Rows are one point carried round by a steady rotation, each followed by how many steps it has turned.
The counts run from 0 to 188.
[-71 -24  42   6 -17 -47  20  49 -39 -36 -25  -2  -4  24 -22  -5 -26  25
 -32  -9  14  13  -2 -56  37  -3  17 -23 -36 -20 -36  -3   8 -28 -16 -11
 -11  31 -18 -45 -27 -63 -18  16  -3 -36 -36] -> 127
[-36 -11 -15  23  27   8 -32   7  16 -78   3  -3 -29  -5 -28  30 -43  -3
 -24  49 -36  37  -9 -70 -13   1  -3   3  -6 -21 -29 -42 -31 -36 -26 -13
   1   4 -16 -11 -36  39 -24 -39  15 -36 -43] -> 167
[-34 -17 -40 -13  23  -7 -14  42 -15 -17   2 -33 -37 -41 -24  41 -29   0
  -6  24   5  29   2 -45  21 -20  17  20   5 -50 -11 -30 -40 -35 -46  -1
  45 -25 -27 -13 -42  -5  -4 -50   7 -22 -26] -> 186
[-40   1   2  -4  21  -4 -26 -18 -10 -55 -53   1 -28   3 -71 -19 -39 -16
  38  43 -15  28  45 -35  23  10 -24 -14  15 -24  20 -47  -8 -18 -19 -21
 -29 -17  12 -10 -13  30 -25  26  24  13  -1] -> 25
[-39  -5  30 -43  32 -49 -17  39 -43 -58 -13 -47 -24 -14   1  35  12  11
  32  34 -19  10   5 -38   4 -14  37 -29  -1 -17  22 -43 -25 -14 -38 -65
  43  -6   7   0   5 -18  -3  31   0 -25  19] -> 61
[-40  -9  29  -5  22 -23 -27  39 -36 -84   4  -7  -3   0 -13  43  14  54
 -13  44  13  31  46 -21   4 -26   1 -12 -25 -31  17 -29  13   8   9 -41
  23   7  21   8  -4 -25 -33  30  33 -18  -1] -> 73
[-40 -16   8 -39  32 -37 -16  37 -27 -52  20 -39  -1 -16 -32  17  11  17
   8  16 -25  25  27 -27   6 -28  30 -24   8  -8  14 -51 -30 -23 -63 -52
  60  -5  -3  11 -12   6 -13 -14  -8 -21 -51] -> 62
[-63 -10   7 -22   2  -8   8  19 -25 -10 -57 -21 -27 -49 -40  22 -17 -21
  29  -6   2  18  45 -61  23   3  24  18  34 -47  -8 -19  13 -35 -55  11
   1   9 -35 -12 -10 -24 -10  13   9  -8  -7] -> 188
[-19 -39  72 -15  21 -39 -28  55 -10 -61  22 -21 -10  33 -23  -4 -17  -5
  -6  44  -3 -11 -14 -57  32   2  25 -37 -22  -4  45 -28  16 -10 -32 -50
   9 -11  20  -1  10 -21   0   7 -15 -52  10] -> 104
[-48 -17  -9 -12  15 -10 -16  30 -37 -24   4  25 -51  -4 -54  27 -25  28
 -22  82  12  49  11 -47  28  -6 -19  23 -13 -48 -14 -35  -2 -17   4   0
   6 -10   5 -14   9 -21 -37 -37  57 -24  -6] -> 178
[ -4   4  10  46  -2   1   6  34  -3 -64 -15  27 -36   0 -57 -14 -31 -14
   0  18   2   0   3 -97   1  -3 -15 -12  -3 -23   8 -34  50   3   5  26
 -38 -25 -10  13 -53  14 -51 -11  24  -2 -38] -> 133
[-25 -23   2 -20  23  -5 -29   4   2 -66 -14  12 -42  11 -30  33 -62   6
 -23  74 -27  33 -20 -56  20  -4  -1 -16 -34 -33 -19 -42 -23 -37 -16 -46
   0  26  -6 -25  -6  20 -21   6  -7 -54   2] -> 166
[-37  -7 -43 -19   5 -21   2   9  -2 -57 -46 -25 -15 -50 -28 -15  -7   5
  -1  46 -25  50  43 -27 -49   1 -36   9   0 -36 -45   8  -5 -16 -42 -11
  39 -23  -6  -4 -21   7 -49  13  -9   9 -50] -> 32
[-38 -28  10 -38  27 -20  -9  34 -24 -19   3 -27 -12 -42 -60  44 -46  12
   2  31  16  24  28 -21  37  -1   4  13  23 -19 -30 -34 -40 -63 -53 -37
  35   5   7 -24 -15  -4  -9 -13  18 -35 -54] -> 19
[-48 -18  19   7  -8 -33  26  27  -3 -40 -34  15  -6  10 -51 -67 -51   5
 -22 -12 -11   7  23 -55 -15  21 -46 -21 -19 -20  -2  -1  26 -21 -45  16
 -17 -41 -18   9 -20 -23 -37 -34 -20  -4 -73] -> 129
[-31 -47  -1  18  -2 -28   9  37 -42 -34 -24  33 -39  59 -33   4 -62  15
 -21  27  28  30 -21 -53  51  -5 -32 -56 -48 -25  15 -19  -1  -8   3   9
   8 -16  -7 -15 -21  -6 -25   1  -1  -9  -4] -> 131
[-43 -14 -30  10  10   2  -1  23  -6 -36 -21 -36 -37 -62 -50   5 -22  -1
  22   1   7  10  30 -56   1 -14  16  18  31 -50 -11 -21 -15 -30 -60  17
  17 -18 -40   1 -48  -9 -17 -41  13 -10 -30] -> 187
[-19  -6   0  23  -7 -24  -9  58   0 -50  -6  23 -26  -4  -6  -4 -12 -17
 -47  55 -19  33 -11 -79   5   1  -6  21 -24 -29 -10  10  32  -1 -15   5
  21 -19  -2   6 -10  -4 -49 -42   8 -50 -39] -> 136
[-21 -28  -8 -27 -15   4 -33  31 -28 -26 -59  -4 -30   1  -7  29 -27 -12
   0  30   8  68   4 -49  50   3 -25   6 -23  -2 -23   8  46 -24 -32  -4
  30  -2   1 -25  -7   8 -30  36 -37 -47 -33] -> 154
[-37 -32  50 -29  -8 -19 -10  32 -32 -15 -22 -10 -25 -24 -43  31 -52   0
   2  61  29  12  -1 -40  32  -4 -21 -13  -8 -29 -30 -27  -5 -33 -11 -38
 -10 -14  14 -51 -12 -11   1  30   6  -2 -42] -> 158
[ -9  -5 -12  24  20  13 -21  53   3 -60  14 -10 -33 -40 -50  16 -15   0
 -20  50  14  19  38 -39  26  10  13  53  19 -46  11  10   6 -25 -29  13
  10 -33   6  25 -21   1 -52 -27  31 -35 -26] -> 12
[-38 -15  48  37 -20   7   4  35 -18 -32 -38  -9 -12  -9 -21 -33 -35  -8
  16  -7  22   8  11 -67   0 -21 -60 -48   3 -24  26 -39  38   6 -20 -37
 -30 -28  -9  -9 -37   3   1  35  13  12 -43] -> 114
[-47 -30   7  27 -12  -5 -23  29  -7 -31   2 -29 -13   3 -15 -51 -35  -4
  -1  30  33  25   3 -38 -13 -10 -60 -60  -7   0  24  -5  20  11 -26 -19
  13 -22  -8  -8 -43 -17   5  -9  -2   5 -82] -> 113
[-38 -16   5  -2 -22 -39  16  64 -45 -22 -49 -10 -15 -24  -2 -36  -5 -30
  14 -12  -4  -3   2 -77 -12 -27 -14 -52 -20 -17  18 -10  37  -6 -24 -24
  33 -42 -27  11 -23 -23  -6  41 -22  24 -21] -> 95
[-59 -27 -31  -5  12  -7 -14  16 -13 -37  13 -29 -27 -20 -31  23 -25   8
  12  58  25  38   2 -32 -27 -20 -10 -32   4 -58 -47 -30 -49 -38 -27 -14
  16 -21 -22 -26 -43 -31   2 -19  13  31 -40] -> 35
[-28 -23 -32  13  26   5 -32  49  14 -31 -25 -38 -26 -43 -12   4 -29 -37
  11  67 -28  22   0 -54 -19  -2  10  16  33 -15 -14 -11 -18 -33 -63 -33
  32 -32 -15   1 -10   6 -12 -32 -11 -15 -29] -> 16
[-53 -14  -4 -47  13 -52 -10  53 -48 -23 -17 -28 -32 -11 -34 -23  24   4
  17  66   7  46  16 -25  18  -5 -20 -19 -14 -25   1  11 -14 -18 -30 -11
  35 -35 -11  -9  16 -42 -22 -10  10  -3 -20] -> 50
[-70  -7  22 -16  11 -27  -8  10 -51 -19  -9   3 -33  -6 -46  13 -21  40
  -8  59  -4  31  19 -12  10   1 -12 -18   2 -43 -29 -41 -21 -27 -15 -14
  13  16 -11 -17  13 -55 -12 -13  46 -24  15] -> 38
[-18   5  26  40  -2  -1  16  33  -8 -65  14  16   0  12 -27 -23 -34  37
 -51  14  -3   8  29 -49 -15  16 -46   3  -4 -15  13 -19  44   0 -23 -21
  16 -19  15  28 -26 -19 -57  10  20 -27 -56] -> 117
[-33 -28  24  -7   8 -39  19  69 -50 -38  29 -25 -17  -5 -27  -2 -17  31
  -3  22  38  -7 -10 -43  -3 -17   2 -40 -13 -35  14  -9  -7  -4 -44   4
  36 -56  -1  13 -46 -42 -20 -10  -6  14 -38] -> 97
[-20  -8   0 -10  36 -33  -7  66 -11 -75 -11  -8 -32  -4 -36  34 -37 -12
 -27  79 -10  27 -20 -43  -3   3  45  27  13 -37 -30  15 -16 -48 -17 -23
  19 -19   5  -3  11  -5 -43  -6  14   3  -2] -> 182
[-18  -5 -24 -23  -4 -30 -12   9 -29 -52 -61   1 -52  -8 -33  39  10 -16
  34  -3 -28  37  25 -62  27 -29  24 -28 -17 -51  -5 -63  -3  -3 -23   3
  39  15 -29  -2  -1  12 -34   5  -7 -26  39] -> 45
[-46  -9  38  35 -26   4  19  34 -18 -28 -54   4  -7 -12  -6   1 -23  -6
 -19 -37  -3  23   8 -88   8 -23 -18 -20  -6 -21 -20 -32  15 -22 -20 -19
  -1  27 -44 -29 -38 -56   1  22   3 -26 -41] -> 126
[-56 -21  62   9  -7 -10  -7  39 -52 -15  11  -6 -41   8  -2  -1 -40  21
 -32  30  36  25  11 -40  43   5 -18 -33   5 -30  30 -17  33   3 -43   2
  38 -13 -13  23 -18 -51 -13  -6  12 -51  26] -> 100
[-41   1  -8   0 -15 -20  15  58 -14 -32 -15 -20 -23 -23   1 -54  14 -39
   0  21 -17  21   6 -76 -35 -23  -2 -34 -19 -19  25  19  39  18 -43 -10
  54 -39 -19  12 -16 -30 -33 -16 -18  -5 -47] -> 94
[ -9  23  26 -13  -1  -7   7  20 -28 -57 -44 -18 -31 -43 -46  -2 -10  14
  10  29 -20  -1  59 -44   5   1  -1   4  33 -61  32 -23  36   2 -38  -8
  30  -8  -6  46   9 -35 -48  13  34  -2  36] -> 56
[-59 -14  25  14   4 -52   5  54 -16 -51  -7  -1  12  22 -39 -32 -36  13
 -32  14  17  17  -8 -47   2  26 -13  -6 -40  -9 -30  17  -1 -32 -34  10
  -4  -6 -11 -22 -30 -38 -15 -23 -11 -14 -68] -> 128
